Each named move below is a turn or a mirror, shown by a few rows before and after it. Which moves, in which order, take the first row of each later pair to the second? The first pair is answered.
roz:
[  4  -5 -31  13  35 -12 -38 -14  -8  10  -9  -4   6  -5   8 -20  17  -1
  -3 -23   7 -18  23  28   0   9 -32   1  15  17  -8] => [ 13 -10 -42  -8  28  -2 -35  -5 -10   7 -14  11  10 -20   8 -13  15 -11
 -13 -17  -2 -17  12  17   2  22 -28  18  11  18  11]
[  5 -15  -4 -16 -17  18   3 -19  24  -4   2   2  27  -8  11  -5   6 -10
 -17  -8   6  10 -21 -33   4  12   8  -6  -1  -9  -7] => [ -5  -8   9  10  -6  12  -2 -30  25   1   6 -14  22   9   8 -11   6  -1
  -4 -16  15   3  -6 -19   3  -6   6 -27  -2 -10 -27]
[ 13   9  34  15 -35 -46  35   7  -8  11   1  22  14  31  34  24  -6  -4
  49  24 -16 -16  -4   1 -15  -5  14   6  -3 -46 -18] => [ 18   4  23  -1 -41 -38  41  15  -8   9  -3  31  20  20  38  27  -9  -8
  39  28 -22 -12 -16 -11 -16   6  12  18  -4 -48  -4]
[  6   3 -12  16   0  -6 -19  -6   9  -1  -4   7  -5 -15 -16 -11 -16   9
  -5  19   0  24  31  -6   2   7 -11  13  18 -12   3] => [  6   5 -10  18   1  -4 -19  -6   9   1  -3   6  -3 -17 -17 -13 -15   9
  -5  22   0  27  32  -6   2   5 -12  10  20 -12   1]
Pev:
[ 21  -4  19   6   6 -41  11  41 -22 -10   4 -20 -18   2 -35  11  -8  13
  15  -2  31  26  33   3   0 -14  12 -14  18 -28   9] => [ 20  -3  22  12   9 -38   6  35 -18  -9   6 -21 -19   4 -30   8  -6  16
  16  -7  35  26  37   7   4 -15  12 -17  18 -28   2]
[-13   2  -9   1 -39  22  19  12   8   8 -18  -7   3   7 -14 -18  -6  -4
 -37  -6 -23  -7 -17  -6   0   0  17 -14  -5  -2   8] => [ -5  -2 -16  -3 -29  14  19  22  -4  -3 -21  -1  -6   6 -20  -9  -1  -5
 -41   1 -26 -16 -11   4   2   6  -1  -3   2   1  18]
[ 21 -15  13  10  23 -25  -2   0 -13 -14  11   8  -8  13   5  13  11  -4
  11   1   1 -16   7   9  -1   8  -6   4  10   9  13] => [ 11 -15  18  15  28 -25 -12 -13  -1  -9  14   0  -6  20  14   6   8   0
  17 -10   9 -14  11   7   3   1   1  -3   6   8  -4]
[ 27   5 -15   0  18 -16  -7  -8 -17  -6  19   0  11 -12   5   5  -1  -3
  11  -1   1 -13  15   1   8   9  -5  13   8   0   2] => [ 19   6 -12   4  18 -16 -12 -18  -9  -1  18  -2  14  -8   9  -1  -1   1
  15  -9   9  -7  18   1  10   5   0   5   4  -1 -10]
nomis:
[ 11  17 -11 -21  36   8 -11 -32  11  -7  26  16  15 -17  12  26 -12 -18
  23   0  20   9 -14  -9  -9  12  15  15  18  22  15] => [  7  24  -1   0  49  -6 -13 -37   2 -10  29  10   4  -2   6  25  -7 -10
  32  -5  30   0   2  11 -11  -3   3   2  23  24   3]
[ 14 -16   5   8   7 -18  -5 -20   3  13   5   3 -19  18   9 -13 -18  12
  -4   0  14  -8  34  -8   3  16 -22  -7  31  -5 -23] => [  7 -15  -2  -3  -5  -5 -13 -19  14  20  -6   6 -16   9  13 -26 -22   6
 -20  -2  10  -5  23 -15   8  23 -20  -7  30  -5 -23]
[ 16   1  17   6  13 -20  36  26 -33 -21  15   5 -14  10 -26  27   2   7
   9  24 -16 -14   8  12 -18 -14 -14  -8   5  -7   6] => [-12   0  12  18   7  -9  13  20 -23  -9  -3  -7 -24  20 -30  -1   8   6
 -17  12 -13 -21  15  37 -11 -20 -29 -26   9  -4 -16]
[  4  -4 -12 -24  -8  11 -18 -21  14   3   1   1  10 -18  12 -12 -18  -4
  -1 -15   1  12  -8 -15   5  11  18   6  -2   1  10] => [ 18   0  -2 -14   6  -6  -3 -20   5  -7  15   6  11 -16   9  11 -19   1
  18  -5   5   9  -2 -19  -3   3  21  10  -1   0  19]
tes:
[  9   4  -2  18   9 -12  10 -12 -19   8   7   8   8   5  29  -2  -2  26
  36  -5  -4  -1  18 -13   1  -3  14   9   1   7  -7] => [ -7   4   1  27   7  -6   5   2 -23  11  -4  -4 -10  20  16 -21   0  23
  16  -5 -13 -10  24  10   0 -10  -8  -6   7   7 -16]
[  5 -16  -5  -7   2   5 -12 -27  24   0   3  -6  21  -5  10  -6   4   2
  24 -15  16   4   9  -4   4 -10   9   4   0   4  -3] => [  2 -14  -8   5  13   0 -18 -18  13  -8  -3  -9   7   5  -1 -10  13   3
  18 -13  11 -11  24  14   5 -15 -10  -5   6   7  -6]
[ 48  32 -24  -3   3  10  29   9 -14 -13 -18  10  -7 -16  -7   8 -10 -13
 -24  14 -29   2 -20  40  16  13 -27  20  -2  14  33] => [ 37  32 -20  -9 -16  23  34  11  -3  -7 -23   4  -6 -18  -6  -7 -16 -14
 -33  12 -34   8 -31  33  18  11 -19   9  -6  10  27]
Pairs:
Between the rows of a pair lie 2 to 3 moves.
[ 20  -5 -23  16  25 -11 -48 -17  -3 -11   0  -7 -27  -8 -20  16  20   1
   5  -1  10  -7  20  27   7  19 -34  16  15  24  18] => [ 29   3   2   2   6 -13  -3 -32  18  -4  26  -3   3 -21   1  37  -5  11
  43   6  18  21  -5 -25   2  12  24  19  -6  12  23]
tes, tes, nomis
[-24 -19 -47  15   1  16 -22   8 -20 -21 -13 -14 -13  29 -12 -14  37   0
 -30  -9 -22 -28  25  26   2 -19 -48  -9  10   6 -18] => [-40  -9 -24  25   3  13 -23 -35   8  -7   6 -31  15  33  12 -17  22  18
  14 -21  11  -4  27   2   7 -37  -5 -28  -1   1 -53]
nomis, tes, roz
[ -4  -4 -19  15  38 -25 -44 -24 -12   4  11 -19  -5   1   8  -3  14   7
  12  -4  28  -7  27  22  13  -2  -2  -6   9   5 -24] => [-17  -6 -21   2  22  -8 -51 -34   6  18   1 -20   5  -6  18 -18   9   2
   4 -10  30   6  12   7  20   2  13  -8  -1   3 -30]
nomis, nomis, roz
[ 19   8 -21 -22  -3   1 -28 -13   7  11  -2  21   4 -13  28  16   1  19
  15  17 -16  16   1 -44 -19  14  23  -5 -12  -4  31] => [ 13  13 -14  17  30 -19 -47 -23  -4   8   5   7 -13  12  22  12  13  32
  27  11   1  -1  37  -6 -19  -5  -2 -19  -3   4   7]
Pev, Pev, roz
[-35  18  25   8 -48   9  19  10  16   5 -28 -13 -26  19 -21 -52  -3 -10
 -34   8 -10   7  -6  18  -8 -12  -9 -42  -7 -13 -31] => [  7   8  -2 -21 -37   2  32  42 -19 -20 -26  22 -30  -4 -35 -14   6 -23
 -42  32 -31  -7 -13  14 -16  14 -26   4   0  -4  26]
Pev, nomis, Pev
[-19  19  16  18   5   1   1  -2  -1  11  17 -16  -5  19 -14 -20   3  -3
   1   9 -10  -3  -3  31   3 -23 -17 -30   3 -24  -5] => [-22   9  -2  -9 -16  22  -6   1  11  16   0  -3   1   0  -6 -27   1 -17
 -23  10 -20   6 -23  17  11  -2 -11 -18  -3 -25   3]
nomis, roz
[ 43 -15 -10  -1  37 -10 -29   2 -25 -29  -4  30   3 -14  23  33  -7   2
  21 -17   7   2   3  -1  10  14   5  32  14  26  34] => [ 39 -17 -12  10  43 -13 -37   8 -29 -30 -10  25  -3  -3  17  25  -3   3
  15 -20   8  -6  11  16   8   9 -10  27  18  30  28]
nomis, roz
[-26 -21  13 -14 -13  -1  12  36  -1  29 -30   3   2   0 -25 -17 -12 -24
 -29  17 -17 -21 -16 -25   5 -12 -28   6 -12  13  20] => [-28 -10  39  25  21 -30   9  -1   0  25   1 -17  14  21 -10  -6 -16  -1
  31   8  15 -16  15 -24   0 -41 -13  -9 -12  11 -13]
tes, roz
[-24  13  14  30 -16  26 -13  16 -41   2  -4 -10 -21   6  -6 -11 -17  16
  28  16  12   5  -5   0  -2  -3 -11 -19   9   4 -17] => [-13  14  15  35  -3  15 -17  10 -48  -5   4  -7 -15   8  -4  -2 -16  16
  40  14  18   2   4   0  -1  -2 -11 -12  10  10 -11]
roz, tes, roz
[ 19   5  24   4  17  -2 -29 -11  -2  -3  34   2   0   9  10 -18  -3  21
   6  -7  10  -4   4   3   6   3   6 -30   8   3   0] => [ 18   1  16  -1  16   4 -38 -12   3  -1  28   2   1   4  13 -24   0  16
   0 -12  11  -5   1   2   8   7   4 -25  10   5   3]
nomis, tes, tes
[-16  10  21  16 -11  22 -22 -25  16  11   1   1  16  -1  23 -14  26  10
  37 -22  27  14  -3   5   2 -10   8   8 -15  23  -9] => [ 15   8  15   4  -6  12  -1 -14   4  -1  14  16  23 -12  23  15  24   5
  47 -10  19  14 -10  -7  -2   0  13  31 -18  23  21]
roz, nomis
[ -3  12  21  25  16 -13  -8 -13  -7  -4  11 -10   2  13   3   6  -4  11
  23  -3  11  -6  14  13  -8 -18   4 -17  -2  -8 -16] => [ 23   6   9   2  17 -17   5   5 -22 -20  11  10   3  -7  -2  26   1   7
  17  14   1 -11   1   2 -12  -3  -1  13   2  -5  17]
roz, nomis
[-11   0   5   2  -7  16 -19 -10  17  17  -6 -13  14   6   6 -18   8  17
  -3 -16   6  16 -15  -6  10   0  10 -20  -8   1  -7] => [ 20   3  11  -1   5  -6  17   6  -6  -2  12   5  12   3  -1  23   6  22
  19  13  -4   7 -14 -11   0   0   9   2  -6   0  25]
nomis, Pev, nomis
[ 11  -1  10 -10   9 -14  18 -10  -1 -12  16   6  15  -7  -1  28  -5   2
  22 -11  10   3 -15 -29 -15  -1  23   6   1  -6   3] => [ 14  -8 -10 -25   2  -2  10   4  -3 -13   3  16  11 -17  -7  24  -2 -11
  -6  -7  -2   2 -26 -27 -13  14  11  14   4   0  16]
roz, nomis, roz
[ 26   2 -23  21  18  -3 -50  17  -9   1 -12 -34 -15  35 -20 -20  13 -25
 -42 -32  12  -9   4  17  -8  23 -63   4  12 -12 -15] => [ 55  -3 -41 -18  17   3 -47  14   0  -4  -6 -13  13   3  -4   4   8 -40
 -32 -26  11   5 -15 -23  -4  48 -37  42   6  -8  14]
nomis, tes, tes
[ -4   4  30  21  -9  -3  27  17 -13  -4   7  -5 -20  25  -8   1  -9   4
   7   7  -3  -3   3  12  -9 -17  -8 -19   1  -9 -11] => [ -1   7  23   3 -13   3  20  -6   7   2  14  -1   7   5  13   1 -19   5
  23  -1  11  17  -8 -23  -3  -9  24  -4 -10  -7 -11]
nomis, tes, roz
[ -6  -2  -5  -5  14  17 -18   0  -2 -18  -7  41  -2  -9   5   7  -1  -8
  -4  -6  -8  -7 -16  15  24  25   3  -4   3 -10  22] => [  3  -2   1  -9  16  15  -8   2  -4 -18  -5  43  -4  -9   2  14  -2 -10
   3  -3 -11  -7 -17  15  20  23   7  -2   4 -11  31]
tes, nomis
[-33  14  46   5  17 -52  47  28 -13  12  27 -16   9 -10   4  13 -19   6
  15  -2   2  11 -21 -34 -23  -4   4 -18 -14 -22   8] => [-60  11  35  12   4 -34  24  39  -7  22   1 -27  -9   4  -9 -22 -11   0
 -24 -13  -7   2 -20  -6 -16  -5 -23 -38 -10 -18  -9]
tes, tes, nomis
[-12  18  44  19 -14 -13  35  -4   6   8   3 -17  -9  26 -20   2  -8  34
  11   5  -6  -5   4  17 -13 -31   6 -43  -1 -20 -21] => [-23   6  24 -21 -48  24  24  -3  27  23 -16  -6   4  -1 -11 -16 -14  13
 -26  -4 -21  15 -30 -12  -1  -4  18 -34 -11 -21 -10]
nomis, nomis
[ -4 -17 -25  32  18  -4  -8  19  -8 -26 -15  -9 -18  19 -19   8   7 -15
  10  24 -10 -13  26  48   2   4 -30   1  22   3  -7] => [ 13 -13 -18  -9 -14  11  26   6  17 -17   1   9  20 -18  11  27 -17 -20
  31  32 -10  23 -20 -24   1  21  33  20   2  -9  15]
nomis, tes, nomis
[-10   8  -5  27   5  -3  -5 -19  -2   8  -2 -29  -4  10   0 -25   0  -3
  -5 -23  11  -1   2  29   7 -18 -19 -21   2   3 -16] => [ 10  -2 -26  15  25  -7 -22 -15 -11  -5   1 -12   1  -4   4 -12   7 -14
  -6 -19  12  -8   7  26   9  -2 -30  10  10  13   8]
nomis, tes, tes
[ 45 -23   9 -17   6   6   6 -21 -28  16  12  22  15 -23  17  21 -19  18
  12  -6   7  15 -35 -38   6  28  22  41  -6  10  41] => [ 51 -14  24  11  31 -19  12 -21 -50   3  24  18   1  -2   5  33 -11  29
  32   2  14  -2 -12 -13  -3  12   4  34   2  11  37]
nomis, roz
[-13  -6 -39 -20 -11  12 -21  -6  -3   9 -11   0  -7  14  10 -17  20 -40
 -31   1  -9  10  10  29  16   9 -15  19  15  20   4] => [-12   9   0  11   9 -19   8 -34  -1   6  27 -16   3  31  23   7   9 -10
  33   4  19  18  28  18   7 -22  16   2  11  10 -18]
tes, nomis, roz
[ -6  12   6   1  -1   3  15   9 -19 -18 -25 -17  -2  22 -31  16  -6   7
 -34   5 -31   1   9  33  -2   1 -33 -17  15  -5   6] => [-15  16  15 -20 -26  19  18 -17  19   1 -20 -24  31   4  -6  11 -26   6
 -17  -7 -18  35 -18 -14   3   3  16 -17  -5 -16  -5]
Pev, tes
